tipu: [ 26 -60  -6 -38  43  41  45  66  13  -1 -10   7 -87  30 -26 -66 -86   0
 -31  42  36  27 -41   8 -26 -26  23 -47  27  60  -5 -57 -53   2 -50 -15
   9  14  28  29 -45  22 -40  29 -56  26]
duf: [ 26 -60  -6 -38  43  41  45  66  13  -1 -10   7 -87  30 -26 -66 -86   0
 -31  42  36  27 -41   8 -26 -26  23 -47  27  60  -5 -57 -53   2 -50 -15
   9  14  28  29 -45  22 -40  29 -56  -1]
nava: [ 26 -60  -6 -38  43  41  45  66  13  -1 -10   7 -87  30 -26 -66 -86   0
 -31  42  36  27 -41   8 -26 -26  23 -47  27  60  -5 -57 -53   2 -50 -15
   9  14  28 -15  20  -7  22  35 -50  16]
bofa: [ -19  -26   -3  -16    6   43   48   70   13    1   37   32  -49   52
   13  -28    6  -33  -43   28    0  -30  -46   -2   32  -50   13 -111
   -3   61   32  -79   23  -18  -57  -59   -7   38   17   28  -25   24
  -26  -36    6   27]
places tipu: [-47] => 28
places nava: [45] => 7

vasaf: [ 33  26  25   9  26  65  58  21  -3  -4  17   0  -2  42  21 -43  -4 -17
  13 -22  -2  30 -20   3 -24 -12 -56  -6  -8   6  13 -98 -13 -36   5   7
  29  10 -27  10  30  10 -40 -55  21  13  18  -8]
muzik: [ 36  37  29  -8  35  -5  45  39 -35  13 -21   5 -18  20  35 -22  -6 -13
  17 -40   1 -25 -33  -3  22 -11  -1  29  11  -4  28 -79  19 -28 -10  -9
 -39  -4  -6 -29  11  43  12 -46  41 -58 -19  15]
veb: [ 41  20  32 -59  51  45  72  54 -15  19 -19  -2 -18  68  17 -20  -3  12
  13  10  11 -52  -2  31  27  11 -16  41 -12  -1   6 -97  46   8  16  22
 -45  50 -20   3 -16  33  35 -23  60 -28  27 -19]
nimol: [ 32  29   1  -4  67  40  47  46  -7  -7 -16  -9 -28  24  21 -45  -7  -7
   7   1   4  -3 -17   5  40  11 -41   7  -5  37  27 -69 -26 -27  -7  27
 -37  23 -25 -18  19  42   2 -24   2 -35  -2 -18]
zugat: [   6   54   31    1   39   -8   49   18   -4  -13   -8   -7   15    6
    7  -10  -15  -22   13  -20   -2  -24    3  -17   30  -11   21   45
   -5  -16   44 -120   16  -17   32    6  -40   29   10  -27   10   30
   10  -42   17  -14   20   12]
febo: [ 33  26  25  24  26  65  59  21  -3  -4  17   0  59  42  21 -43  -4   3
   7   9  41 -10  24  19  24 -12 -56  -6  -8   6  13 -98 -13 -36   5   7
 -41  53  20 -19  20  19 -13 -55  21  24  18  -8]
Res: [   6   54   31    1   39   -8   49   18   -4  -13   -8   -7   15    6
    7  -10  -15  -22   13  -20   -2  -24    3  -17   30  -11   21   45
   -5  -16   44 -120   16  -17   25   28  -22  -14    0  -44    1   -3
   -9  -65   14  -30  -12   27]
places febo: [59] => 7 13
at: [-40  29  10 -27  10  30  10] => zugat, 37
[   6   54   31    1   39   -8   49   18   -4  -13   -8   -7   15    6
    7  -10  -15  -22   13  -20   -2  -24    3  -17   30  -11   21   45
   -5  -16   44 -120   16  -17   25   28  -22  -14    0  -44    1   -3
   -9  -65   14  -30  -12   27] => Res
at: [-7 -7  7  1] => nimol, 17

kored: [-61 -36 -66 -13  56]
pedan: [ 20 -57 -59  14   9]
div: [ 13 -59  11  93 -49]
Tusak: [  5 -37  26  59 -25]
Mipom: [-14  37  18 -24 -40]
puna: [ 11  11 -59  59 -25]
gani: [ 11 -48  21  73 -35]
at: [ 13 -59  11] => div, 1
places puna: [-25] => 5

leda: [-50 127 -83  17   3 -30 -98 -70  72]
kevi: [  7 -51 -46  73 -84  -1 104  66  23]
giv: [  5 -77 -83 -65 -84  -1 -29  68 -83]
at: [-50 127 -83  17] => leda, 1
[  5 -77 -83 -65 -84  -1 -29  68 -83] => giv
places giv: [-83] => 3 9

nav: [ 85 120  83 -37 -47  70 -50 -58]
fel: [ 16  -2 -13 -15 -14 -12 -14   4]
Rupuv: [ -3  31  -3 -12 -12 -22 -39  -3]
at: [ 85 120  83 -37 -47] => nav, 1
at: [ -2 -13 -15 -14 -12 -14] => fel, 2
at: [ 85 120  83 -37] => nav, 1
places fel: [-12] => 6
places Rupuv: [-3] => 1 3 8
at: [ -3 -12 -12 -22 -39] => Rupuv, 3
at: [120  83 -37] => nav, 2

